x = [[120, 123, 125, 125, 117], [123, 121, 118, 126, 124], [136, 109, 117, 150, 123]]
x[0][0]: 120
x[0][1]: 123
x[2][1]: 109
x[2]: [136, 109, 117, 150, 123]
x[2][4]: 123
x[0]: [120, 123, 125, 125, 117]
x[2][2]: 117
x[1][2]: 118

X =
[[137 129 130 138 130 128 131 128 138 137 148 128 128 129]
 [131 129 132 134 129 128 130 128 135 138 137 129 128 131]
 [137 129 129 136 130 128 131 128 140 137 152 128 128 129]
 [130 129 129 133 128 128 130 128 132 133 134 128 128 129]
 [136 129 130 134 129 128 129 128 140 136 152 128 128 129]
 [132 128 129 132 129 128 130 128 132 132 137 128 128 128]
 [129 128 129 132 128 128 129 128 131 131 133 128 128 129]
 [137 128 129 138 131 128 135 128 131 136 134 128 128 129]]
X[0,-14]	137
X[-1,7]	128
X[-1,12]	128
X[2,-4]	152
X[0,-8]	131
X[-3,-3]	128
X[-2]	[129, 128, 129, 132, 128, 128, 129, 128, 131, 131, 133, 128, 128, 129]
X[5,-5]	132
X[7]	[137, 128, 129, 138, 131, 128, 135, 128, 131, 136, 134, 128, 128, 129]
X[:, -7]	[128, 128, 128, 128, 128, 128, 128, 128]
X[:, -1]	[129, 131, 129, 129, 129, 128, 129, 129]
X[0]	[137, 129, 130, 138, 130, 128, 131, 128, 138, 137, 148, 128, 128, 129]
X[0,8]	138
X[1,5]	128
X[:, -10]	[130, 129, 130, 128, 129, 129, 128, 131]
X[1,11]	129
X[6,12]	128
X[-7,-13]	129
X[1,-12]	132
X[-8,12]	128
X[-5,13]	129
X[-6,-14]	137
X[2,12]	128
X[1,12]	128
X[0,-5]	137
X[:, 3]	[138, 134, 136, 133, 134, 132, 132, 138]
X[2]	[137, 129, 129, 136, 130, 128, 131, 128, 140, 137, 152, 128, 128, 129]
X[7,8]	131
X[-6,9]	137
X[0,-3]	128
X[:, -12]	[130, 132, 129, 129, 130, 129, 129, 129]
X[-3]	[132, 128, 129, 132, 129, 128, 130, 128, 132, 132, 137, 128, 128, 128]
X[5,13]	128
X[3]	[130, 129, 129, 133, 128, 128, 130, 128, 132, 133, 134, 128, 128, 129]
X[4,-10]	129
X[-7,10]	137

W =
[[130 137 142 137]
 [113 115 117 131]
 [147 141 133 115]
 [125 124 113 142]
 [120 115 122 138]
 [108 104 117 129]
 [152 128 134 114]
 [135 117 112 117]
 [129 141 124 146]
 [154 131 139 113]
 [132 122 116 144]]
W[-11][-4] = 130
W[-7][-2] = 122
W[:, 1] = [137, 115, 141, 124, 115, 104, 128, 117, 141, 131, 122]
W[0][3] = 137
W[9][1] = 131
W[:, 0] = [130, 113, 147, 125, 120, 108, 152, 135, 129, 154, 132]
W[-5][2] = 134
W[:, -2] = [142, 117, 133, 113, 122, 117, 134, 112, 124, 139, 116]
W[7][-1] = 117
W[-4][-4] = 135
W[4][-3] = 115
W[7][-2] = 112
W[4][-1] = 138
W[0][2] = 142
W[:, 3] = [137, 131, 115, 142, 138, 129, 114, 117, 146, 113, 144]
W[-8] = [125, 124, 113, 142]

grid = 103  111  148  109  113  106  122  127  115  139  142  115  143
grid[0]: 103
grid[12]: 143
grid[9]: 139
grid[11]: 115

a =
[[133 119 128 120 136 140 120 133 127 126]
 [134 117 127 118 139 144 116 134 127 125]
 [133 118 127 119 137 142 118 134 127 125]
 [130 125 128 124 131 132 126 130 127 128]
 [128 128 128 128 128 128 128 128 128 128]
 [123 132 122 137 126 123 124 122 131 124]
 [136 111 124 114 145 152 107 136 127 122]
 [119 131 116 144 129 124 115 119 134 119]]
a[0,0]: 133
a[:, -3]: [133, 134, 134, 130, 128, 122, 136, 119]
a[-4]: [128, 128, 128, 128, 128, 128, 128, 128, 128, 128]
a[3]: [130, 125, 128, 124, 131, 132, 126, 130, 127, 128]
a[-1,-7]: 144
a[-7,6]: 116
a[2,1]: 118
a[-6,9]: 125
a[-3,5]: 123
a[1,9]: 125
a[4,-2]: 128
a[-7,0]: 134
a[:, 4]: [136, 139, 137, 131, 128, 126, 145, 129]
a[1,7]: 134
a[-2,-3]: 136
a[5,6]: 124
a[4,5]: 128
a[-6,-10]: 133
a[-7,-5]: 144
a[1]: [134, 117, 127, 118, 139, 144, 116, 134, 127, 125]
a[0,7]: 133
a[-2]: [136, 111, 124, 114, 145, 152, 107, 136, 127, 122]
a[6,-4]: 107
a[4,-8]: 128
a[5,-10]: 123
a[3,6]: 126

arr =
[[128 131 130 127 128 133 127 131 124 126 129 122 132 127 121]
 [134 114 123 134 136 140 127 124 132 126 119 132 120 124 133]
 [129 142 127 137 116 104 123 135 114 135 135 124 135 136 109]
 [127 120 128 129 125 137 130 121 116 129 132 133 118 126 117]
 [125 133 128 125 120 111 124 127 124 133 129 131 132 132 125]
 [131 140 133 122 132 121 125 129 109 129 136 123 141 137 114]]
Indices start at 0.
row 0 col 0	128
row 2 col 12	135
row 2 col 3	137
row 2 col 10	135
row 5 col 3	122
row 4 col 9	133
row 0 col 3	127
row 3 col 3	129
row 2 col 8	114
row 4 col 6	124
row 3 col 2	128
row 3 col 4	125
row 1 col 13	124
row 5 col 7	129
row 2 col 7	135
row 1 col 10	119
row 0 col 11	122
row 5 col 8	109
row 1 col 8	132
row 1 col 7	124
row 3 col 5	137
row 4 col 4	120
row 2 col 13	136
row 2 col 5	104
row 4 col 5	111

data = [104 127 130 130 109 138 136 157 129 125 135 127 120 128 140]
data[0] -> 104
data[12] -> 120
data[-11] -> 109
data[14] -> 140

A =
[[129 119 154 142 133 124 118 142]
 [129 119 155 144 134 123 121 139]
 [129 120 155 146 136 122 124 136]
 [130 121 155 147 137 121 128 134]
 [127 122 146 135 131 131 109 150]
 [128 120 151 139 132 127 113 146]]
Indices start at 0.
(0, 0) -> 129
(2, 2) -> 155
(2, 4) -> 136
(4, 3) -> 135
(3, 4) -> 137
(3, 7) -> 134
(5, 5) -> 127
(4, 0) -> 127
(5, 1) -> 120
(5, 7) -> 146
(4, 5) -> 131
(5, 0) -> 128
(0, 6) -> 118
(5, 3) -> 139
(5, 2) -> 151
(2, 3) -> 146
(2, 5) -> 122

m =
[[126 129 141 145 135 121]
 [122 136 147 133 143 122]
 [132 132 130 128 131 128]
 [114 133 127 125 111 130]
 [132 119 124 120 110 134]
 [126 136 118 129 135 125]
 [117 124 129 128 124 134]
 [135 122 135 128 131 128]
 [119 140 133 130 126 131]
 [124 135 101 125 118 130]
 [127 126 127 127 128 128]
 [136 132 124 128 137 125]
 [133 118 121 121 113 135]]
Indices start at 0.
(0, 0) => 126
(3, 1) => 133
(7, 0) => 135
(10, 1) => 126
(12, 5) => 135
(11, 4) => 137
(1, 3) => 133
(4, 3) => 120
(8, 2) => 133
(6, 3) => 128
(9, 5) => 130
(10, 2) => 127
(3, 5) => 130
(11, 3) => 128
(12, 2) => 121
(5, 5) => 125
(5, 2) => 118
(2, 1) => 132
(3, 0) => 114
(4, 1) => 119
(10, 3) => 127
(12, 1) => 118
(11, 0) => 136
(5, 0) => 126
